In the rows, 128 means zero.
One turn moves every row onto another: examples first, then more rows asked:
J_637: [105 133 132 117 182 138  98 150 128 105 116 111]
J_662: [133 133 164 116 149 128 117 108 152 144 121 138]
J_158: [ 95 135 133 124 152 146 145 144 112 120 100 111]
J_225: [141 115 117 146 137 131  99 132 110 150 120  83]
J_777: [114  74 126 129 117 156 121 148 129 133 125 120]
J_893: [148 129 149 134 154 135  89 156 123 155 129 104]
J_359: [100 132 126 110 147 145 142 139 105 104 100 106]
J_283: [133  86 131 129 114 172 107 149 135 125 122 113]
J_155: [125 111 162 117 147 126 104 125 156 141 131 145]
J_289: [124 114 165 122 129 119 124 131 164 136 123 135]
J_950: [161 135 122 120 130 130 132 109 112 111 106 101]
J_365: [129 107 167 138 140 125 151 125 127 150 123 119]
J_982: [125  85 137 134 128 161 113 141 158 123 128  80]
J_754: [112  77 131 115 124 160 116 145 140 109 133 124]
J_952: [131  85 154 113 133 165 110 126 162 127 129  87]
J_595: [125 117 157 132 157 114 148 135 126 142 128 135]
J_585: [150 113 135 126 165 148  76 145 120 135 133  95]
J_436: [138 130 125  90 150 139 119 111 140  83 126 111]
J_182: [103 137 140 122 153 166 112 113 133 105 111  83]
J_15: [138 121 109  98 144 126 120 147 108  92 116 112]
J_837: [146 103 141 129 160 136  91 160 116 147 140 108]
J_219: [153 130 128  94 147 135 120 112 150  94 130 121]
J_446: [114 142 131 115 160 157 113 109 122  99 106  86]
J_860: [143 112 111 100 128 128 124 151 113  93 127 117]
J_435: [146 142 121 109 139 134 139 108 110 107 104 106]
J_123: [140 118 131 146 136 137  95 112 127 159 126  90]
J_755: [149 123 130 159 147 129 100 126 126 151 141 103]
J_684: [109 137 127 102 180 134 112 141 128  98 116 114]
J_817: [125 106 172 142 142 141 144 128 139 133 127 138]
J_996: [118  91 151 113 115 164 129 125 149 120 116  86]

J_860 turns into J_158
J_289 turns into J_893
Now these:
J_837 turns into J_777
J_359 turns into J_435
J_996 turns into J_662

